In the data rows, 500 means zero.
Some points, each followed by its number:
array([554, 676, 401, 555, 618, 591, 420, 563, 584, 690, 465, 531, 591, 419, 581, 424, 273, 400,
       352, 686, 641, 564, 534, 595, 622, 641, 673, 610, 690, 362, 693, 569, 594, 614, 379, 533,
       559]) 0
array([502, 538, 275, 757, 646, 725, 403, 552, 369, 365, 530, 376, 330, 444, 473, 628, 582, 466,
       574, 647, 618, 331, 451, 341, 526, 623, 845, 244, 701, 511, 444, 601, 413, 768, 384, 532,
       614]) 1
array([584, 295, 571, 525, 409, 427, 665, 659, 390, 454, 466, 594, 491, 652, 345, 644, 604, 550,
       589, 681, 563, 598, 544, 474, 623, 480, 372, 358, 520, 622, 608, 548, 462, 623, 593, 517,
       312]) 2
array([583, 677, 287, 459, 353, 479, 299, 611, 376, 508, 431, 730, 565, 634, 587, 519, 591, 565,
       463, 562, 455, 362, 525, 370, 237, 335, 329, 624, 366, 426, 293, 531, 582, 544, 716, 498,
       300]) 3
array([350, 398, 705, 517, 350, 764, 525, 304, 521, 439, 761, 234, 412, 512, 299, 284, 499, 564,
       293, 430, 703, 785, 495, 435, 542, 639, 854, 313, 703, 759, 609, 466, 342, 527, 518, 123,
       650]) 4
array([474, 853, 395, 575, 556, 350, 792, 716, 329, 696, 300, 411, 605, 649, 463, 564, 624, 545,
       222, 654, 420, 599, 909, 939, 541, 361, 333, 538, 615, 453, 690, 931, 468, 388, 438, 813,
       645]) 5
array([653, 623, 549, 685, 473, 670, 634, 463, 469, 592, 629, 336, 448, 580, 592, 414, 322, 659,
       413, 484, 446, 575, 530, 669, 500, 229, 458, 260, 365, 387, 421, 555, 531, 493, 625, 396,
       417]) 6
array([510, 282, 687, 641, 542, 541, 621, 508, 439, 475, 468, 464, 440, 430, 660, 658, 591, 355,
       624, 483, 426, 435, 426, 644, 638, 549, 549, 674, 275, 330, 438, 546, 354, 456, 553, 309,
       343]) 7
array([627, 369, 279, 368, 733, 377, 567, 513, 529, 489, 457, 215, 545, 618, 590, 557, 933, 548,
       695, 504, 462, 366, 443, 580, 238, 542, 334, 850, 207, 304, 441, 589, 359, 238, 454, 657,
       452]) 8
array([452, 461, 615, 355, 461, 412, 305, 609, 424, 389, 486, 531, 513, 591, 511, 612, 417, 643,
       393, 395, 514, 321, 577, 697, 583, 495, 526, 541, 683, 416, 503, 644, 587, 514, 523, 653,
       598]) 9
array([403, 250, 627, 400, 184, 447, 493, 389, 563, 648, 640, 753, 521, 410, 494, 305, 492, 221,
       529, 689, 506, 470, 501, 590, 692, 422, 318, 471, 595, 509, 509, 775, 214, 369, 423, 698,
       423]) 10
New points follow, each followed by the numbers of its three nearest points above, looking only along the 6 directions in which the numbered points spread most, nearest first.
array([365, 374, 590, 607, 567, 597, 368, 589, 444, 568, 622, 591, 399, 297, 506, 662, 511, 379,
       275, 608, 627, 409, 651, 339, 617, 322, 546, 493, 530, 543, 597, 547, 378, 552, 337, 401,
       377]) 9 2 0
array([555, 432, 424, 999, 543, 507, 294, 725, 654, 810, 816, 275, 307, 681, 761, 652, 436, 309,
       419, 300, 637, 395, 266, 586, 558, 560, 370, 397, 261, 516, 782, 419, 658, 520, 512, 552,
       867]) 9 0 7
array([783, 594, 349, 340, 639, 227, 485, 618, 602, 577, 665, 397, 602, 999, 513, 441, 637, 734,
       507, 424, 361, 396, 567, 144, 436, 355, 126, 396, 526, 496, 451, 357, 546, 360, 321, 007,
       762]) 6 3 7
array([539, 595, 361, 372, 591, 408, 555, 454, 575, 646, 678, 546, 613, 365, 373, 594, 565, 430,
       391, 434, 365, 643, 627, 531, 615, 332, 471, 717, 526, 353, 385, 587, 658, 580, 393, 537,
       614]) 9 0 7
array([406, 405, 601, 427, 497, 375, 595, 341, 400, 387, 500, 463, 399, 672, 479, 362, 447, 366,
       391, 628, 382, 605, 595, 505, 327, 380, 590, 458, 527, 522, 589, 499, 626, 505, 515, 615,
       457]) 9 2 6
array([451, 883, 519, 292, 289, 325, 443, 287, 672, 725, 503, 632, 646, 522, 487, 449, 488, 460,
       714, 579, 603, 402, 401, 629, 516, 563, 275, 366, 656, 661, 516, 651, 424, 373, 465, 802,
       727]) 9 10 0
array([591, 468, 376, 444, 569, 453, 500, 353, 611, 540, 655, 571, 550, 341, 516, 552, 626, 458,
       398, 508, 376, 640, 590, 533, 547, 315, 585, 715, 502, 372, 427, 502, 609, 543, 507, 544,
       620]) 9 7 0
array([495, 546, 660, 329, 651, 211, 387, 383, 407, 723, 583, 282, 566, 466, 497, 677, 377, 686,
       638, 266, 362, 436, 647, 259, 714, 591, 725, 621, 601, 531, 323, 244, 655, 126, 555, 349,
       328]) 7 9 6
array([447, 677, 477, 662, 590, 385, 401, 470, 601, 390, 597, 526, 615, 476, 697, 369, 310, 503,
       262, 628, 619, 645, 435, 649, 387, 594, 584, 443, 471, 603, 429, 430, 384, 640, 414, 367,
       365]) 9 0 6
array([586, 387, 630, 733, 329, 306, 291, 484, 696, 804, 829, 622, 716, 638, 606, 322, 351, 377,
       223, 228, 287, 429, 183, 345, 538, 676, 391, 471, 280, 732, 475, 538, 452, 545, 462, 237,
       370]) 7 6 9
array([538, 446, 418, 441, 642, 383, 511, 573, 638, 383, 457, 627, 405, 617, 385, 494, 310, 356,
       399, 545, 630, 676, 535, 397, 319, 449, 466, 419, 591, 552, 357, 425, 344, 553, 416, 388,
       299]) 9 2 7
array([549, 692, 666, 333, 482, 305, 503, 393, 503, 421, 716, 475, 312, 614, 362, 455, 551, 721,
       445, 444, 405, 623, 693, 426, 766, 483, 455, 474, 474, 617, 299, 199, 467, 281, 464, 432,
       390]) 6 7 2
array([594, 857, 513, 641, 249, 442, 695, 563, 465, 393, 382, 630, 614, 295, 743, 549, 492, 525,
       423, 867, 098, 404, 573, 295, 400, 230, 371, 737, 733, 520, 684, 418, 547, 000, 562, 476,
       268]) 9 3 6
array([677, 603, 308, 200, 532, 524, 492, 231, 380, 272, 835, 585, 550, 667, 651, 442, 585, 457,
       620, 339, 404, 532, 604, 475, 371, 418, 580, 570, 416, 465, 545, 288, 505, 419, 625, 336,
       538]) 7 6 9
array([491, 587, 606, 475, 451, 364, 545, 479, 659, 482, 574, 335, 301, 451, 451, 379, 535, 538,
       339, 472, 737, 548, 283, 450, 511, 368, 685, 667, 219, 523, 695, 316, 532, 415, 556, 399,
       389]) 7 6 9
array([388, 443, 663, 272, 577, 371, 620, 358, 469, 395, 370, 623, 454, 485, 267, 416, 691, 499,
       725, 384, 548, 666, 378, 610, 287, 389, 585, 609, 602, 595, 535, 367, 605, 563, 586, 406,
       660]) 7 2 9
array([393, 872, 390, 059, 264, 400, 513, 373, 754, 614, 493, 390, 354, 444, 425, 335, 743, 729,
       999, 555, 695, 683, 409, 390, 194, 715, 153, 824, 431, 590, 350, 770, 399, 433, 366, 798,
       711]) 7 9 8
array([619, 840, 180, 608, 950, 456, 797, 452, 559, 601, 200, 447, 496, 620, 646, 743, 269, 573,
       618, 328, 385, 678, 209, 415, 825, 692, 654, 248, 627, 266, 198, 391, 630, 536, 595, 593,
       267]) 9 0 1
